[[123 134 114 131 119 140 133]
 [124 121 125 132 121 139 121]
 [120 144 103 131 115 142 143]
 [126 118 128 132 123 138 118]
 [134 125 123 134 134 134 125]]
=>
[[120 144 103 131 115 142 143]
 [123 134 114 131 119 140 133]
 [134 125 123 134 134 134 125]
 [124 121 125 132 121 139 121]
 [126 118 128 132 123 138 118]]

[[118 144 127 140 122 128 119 131 118 141]
 [147 142 103 139 124 103 142 132 120 140]]
=>
[[147 142 103 139 124 103 142 132 120 140]
 [118 144 127 140 122 128 119 131 118 141]]

[[135 128 111 138 149 127]
 [122 129 128 125 139 108]
 [151 131 121 136 120 140]
 [125 122 140 120 142 157]
 [121 120 130 128 117 121]
 [134 131 151 130 121 128]
 [129 144 123 117 120 123]
 [144 117 126 132 136 131]]
=>
[[135 128 111 138 149 127]
 [151 131 121 136 120 140]
 [129 144 123 117 120 123]
 [144 117 126 132 136 131]
 [122 129 128 125 139 108]
 [121 120 130 128 117 121]
 [125 122 140 120 142 157]
 [134 131 151 130 121 128]]

[[135 126 120 126 126 130]
 [136 124 119 124 119 122]
 [101 133 136 128 124 136]]
=>
[[136 124 119 124 119 122]
 [135 126 120 126 126 130]
 [101 133 136 128 124 136]]

[[109 135 143 107]
 [139 135 112 144]]
=>
[[139 135 112 144]
 [109 135 143 107]]

[[125 122 128 132 126 119 137 125 124 130]
 [129 120 127 135 128 132 133 119 121 131]
 [130 128 125 135 134 136 134 106 129 140]
 [121 117 124 130 123 130 131 138 130 129]]
=>
[[121 117 124 130 123 130 131 138 130 129]
 [130 128 125 135 134 136 134 106 129 140]
 [129 120 127 135 128 132 133 119 121 131]
 [125 122 128 132 126 119 137 125 124 130]]

[[124 122 151 135 135 105 146]
 [123 132 118 119 116 146 125]
 [117 134 121 110 103 124 127]]
=>
[[123 132 118 119 116 146 125]
 [117 134 121 110 103 124 127]
 [124 122 151 135 135 105 146]]

[[110 147 107 147 110 110 147 148 115]
 [132 113 133 109 132 132 110 119 132]
 [127 110 132 110 134 127 110 113 133]
 [110 150 113 148 116 111 147 146 117]
 [136 101 138 106 137 137 106 108 138]]
=>
[[110 147 107 147 110 110 147 148 115]
 [110 150 113 148 116 111 147 146 117]
 [127 110 132 110 134 127 110 113 133]
 [132 113 133 109 132 132 110 119 132]
 [136 101 138 106 137 137 106 108 138]]
---
[[133 134 133 133 116 134 133]
 [144 141 120 144 104 130 114]
 [110 130 140 110 138 135 142]]
=>
[[110 130 140 110 138 135 142]
 [133 134 133 133 116 134 133]
 [144 141 120 144 104 130 114]]

[[127 121 113 129]
 [116 131 101 132]
 [116 133 105 148]
 [129 120 122 103]
 [136 129 141 132]
 [118 128 128 135]]
=>
[[136 129 141 132]
 [118 128 128 135]
 [129 120 122 103]
 [127 121 113 129]
 [116 133 105 148]
 [116 131 101 132]]

[[127 127 128 127 128 128 126 129]
 [125 128 155 118 106 104 124 110]]
=>
[[125 128 155 118 106 104 124 110]
 [127 127 128 127 128 128 126 129]]

[[125 115 140]
 [132 128 135]
 [120 109 115]
 [108 115 105]
 [135 118 132]]
=>
[[125 115 140]
 [132 128 135]
 [135 118 132]
 [120 109 115]
 [108 115 105]]

[[134 151 132 108 119 127  98 152 150 141 131]
 [117 112 135 152 133 119 141 100 124 133 123]
 [123 126 113 128 116 134 129 125 126 127 120]
 [105 118 131 139 132 111 125 111 139 133 125]
 [116 115 126 142 130 123 138 110 124 127 124]
 [138 132 127 120 130 135 131 139 122 121 132]
 [109 137 120 107 126 116 103 147 150 127 131]
 [140 144 137 125 118 131 112 134 140 146 127]]
=>
[[140 144 137 125 118 131 112 134 140 146 127]
 [117 112 135 152 133 119 141 100 124 133 123]
 [134 151 132 108 119 127  98 152 150 141 131]
 [105 118 131 139 132 111 125 111 139 133 125]
 [138 132 127 120 130 135 131 139 122 121 132]
 [116 115 126 142 130 123 138 110 124 127 124]
 [109 137 120 107 126 116 103 147 150 127 131]
 [123 126 113 128 116 134 129 125 126 127 120]]

[[114 144 119 142 144 115 127 115 116 118 111]
 [146 129 139 141 145 121 125 144 147 135 115]
 [139 118 117 111 130 149 115 112 122 107 118]]
=>
[[146 129 139 141 145 121 125 144 147 135 115]
 [114 144 119 142 144 115 127 115 116 118 111]
 [139 118 117 111 130 149 115 112 122 107 118]]

[[137 131 117 129 131 132 135 130]
 [135 123 120 129 128 128 126 129]
 [139 138 122 131 128 129 142 129]
 [134 117 142 103 111 111 113 112]
 [136 131 125 131 125 124 134 126]
 [134 123 135 123 116 115 123 120]]
=>
[[134 117 142 103 111 111 113 112]
 [134 123 135 123 116 115 123 120]
 [136 131 125 131 125 124 134 126]
 [139 138 122 131 128 129 142 129]
 [135 123 120 129 128 128 126 129]
 [137 131 117 129 131 132 135 130]]
---
[[105 108 119 109 127 120 123 108]
 [129 117 118 134 126 126 137 132]
 [130 110 103 122 136 126 131 117]
 [108 109 120 102 131 120 121 109]
 [129 128 142 129 115 122 126 141]
 [118 107 109 109 129 111 125 110]
 [119 121 130 114 117 114 114 113]
 [116 114 119 108 125 127 116 104]
 [113 124 128 116 139 134 135 123]
 [136 121 113 129 129 117 128 127]]
=>
[[136 121 113 129 129 117 128 127]
 [113 124 128 116 139 134 135 123]
 [116 114 119 108 125 127 116 104]
 [119 121 130 114 117 114 114 113]
 [118 107 109 109 129 111 125 110]
 [129 128 142 129 115 122 126 141]
 [108 109 120 102 131 120 121 109]
 [130 110 103 122 136 126 131 117]
 [129 117 118 134 126 126 137 132]
 [105 108 119 109 127 120 123 108]]

[[134 131 117 125 118 122 111 148 134 122 137 128]
 [129 140 136 122 130 125 122 140 128 121 119 118]
 [128 129 129 125 121 126 121 117 122 125 125 139]
 [144 130 124 129 129 129 126 124 145 138 131 127]
 [127 136 128 124 121 128 124 129 141 122 135 122]
 [127 128 129 138 117 116 123 141 144 124 139 137]
 [122 126 131 105 109 124 114 129 141 119 119 135]]
=>
[[122 126 131 105 109 124 114 129 141 119 119 135]
 [127 128 129 138 117 116 123 141 144 124 139 137]
 [127 136 128 124 121 128 124 129 141 122 135 122]
 [144 130 124 129 129 129 126 124 145 138 131 127]
 [128 129 129 125 121 126 121 117 122 125 125 139]
 [129 140 136 122 130 125 122 140 128 121 119 118]
 [134 131 117 125 118 122 111 148 134 122 137 128]]

[[122 148 137 120 121 120 144]
 [121 139 128 126 128 130 146]
 [122 157 142 107 113 106 126]
 [139 101 121 140 137 137 110]
 [129 118 116 137 128 138 130]
 [122 154 141 112 115 111 134]
 [122 151 139 116 118 116 140]
 [123 130 121 131 129 135 139]
 [140  99 125 138 143 135 103]]
=>
[[140  99 125 138 143 135 103]
 [123 130 121 131 129 135 139]
 [122 151 139 116 118 116 140]
 [122 154 141 112 115 111 134]
 [129 118 116 137 128 138 130]
 [139 101 121 140 137 137 110]
 [122 157 142 107 113 106 126]
 [121 139 128 126 128 130 146]
 [122 148 137 120 121 120 144]]

[[149 135 118 114]
 [129 130 138 134]
 [131 128 115 107]
 [110 129 146 135]
 [149 121 125 122]
 [140 133 132 107]
 [115 126 152 128]
 [144 125 146 126]
 [136 136 124 127]
 [117 136 143 126]
 [113 133 115 135]
 [129 123 152 124]]
=>
[[129 123 152 124]
 [113 133 115 135]
 [117 136 143 126]
 [136 136 124 127]
 [144 125 146 126]
 [115 126 152 128]
 [140 133 132 107]
 [149 121 125 122]
 [110 129 146 135]
 [131 128 115 107]
 [129 130 138 134]
 [149 135 118 114]]

[[120 119 114 129 114 137 145 140 137 114 133]
 [126 109 121 122 128 123 151 141 126 117 135]
 [138 129 143 124 146 113 119 120 115 140 125]
 [120 141 118 137 109 147 120 127 142 124 125]
 [127 148 131 136 122 138 106 117 135 135 121]
 [118 130 114 134 109 144 134 134 141 117 130]
 [131 146 137 133 132 130 105 115 128 140 121]
 [118 128 113 133 109 143 137 136 141 116 131]]
=>
[[118 128 113 133 109 143 137 136 141 116 131]
 [131 146 137 133 132 130 105 115 128 140 121]
 [118 130 114 134 109 144 134 134 141 117 130]
 [127 148 131 136 122 138 106 117 135 135 121]
 [120 141 118 137 109 147 120 127 142 124 125]
 [138 129 143 124 146 113 119 120 115 140 125]
 [126 109 121 122 128 123 151 141 126 117 135]
 [120 119 114 129 114 137 145 140 137 114 133]]

[[117 128 134 117 124 141 114 130 125 131]
 [123 131 115 118 103 138 118 125 122 150]
 [126 125 138 149 129 119 139 123 133 108]
 [130 129 137 141 110 146 129 127 122 108]]
=>
[[130 129 137 141 110 146 129 127 122 108]
 [126 125 138 149 129 119 139 123 133 108]
 [123 131 115 118 103 138 118 125 122 150]
 [117 128 134 117 124 141 114 130 125 131]]

[[127 124 133 132 127 110 121 126 153 127 132 142 120 137 110 135]
 [123 127 129 122 137 152 135 121 115 134 129 115 129 127 141 112]]
=>
[[123 127 129 122 137 152 135 121 115 134 129 115 129 127 141 112]
 [127 124 133 132 127 110 121 126 153 127 132 142 120 137 110 135]]

[[143 125 145 123 130 124 122 134 133 127 141 135 133 139 126]
 [100 145 116 140 125 136 105 121 142 141 125 115 114 135 125]]
=>
[[100 145 116 140 125 136 105 121 142 141 125 115 114 135 125]
 [143 125 145 123 130 124 122 134 133 127 141 135 133 139 126]]
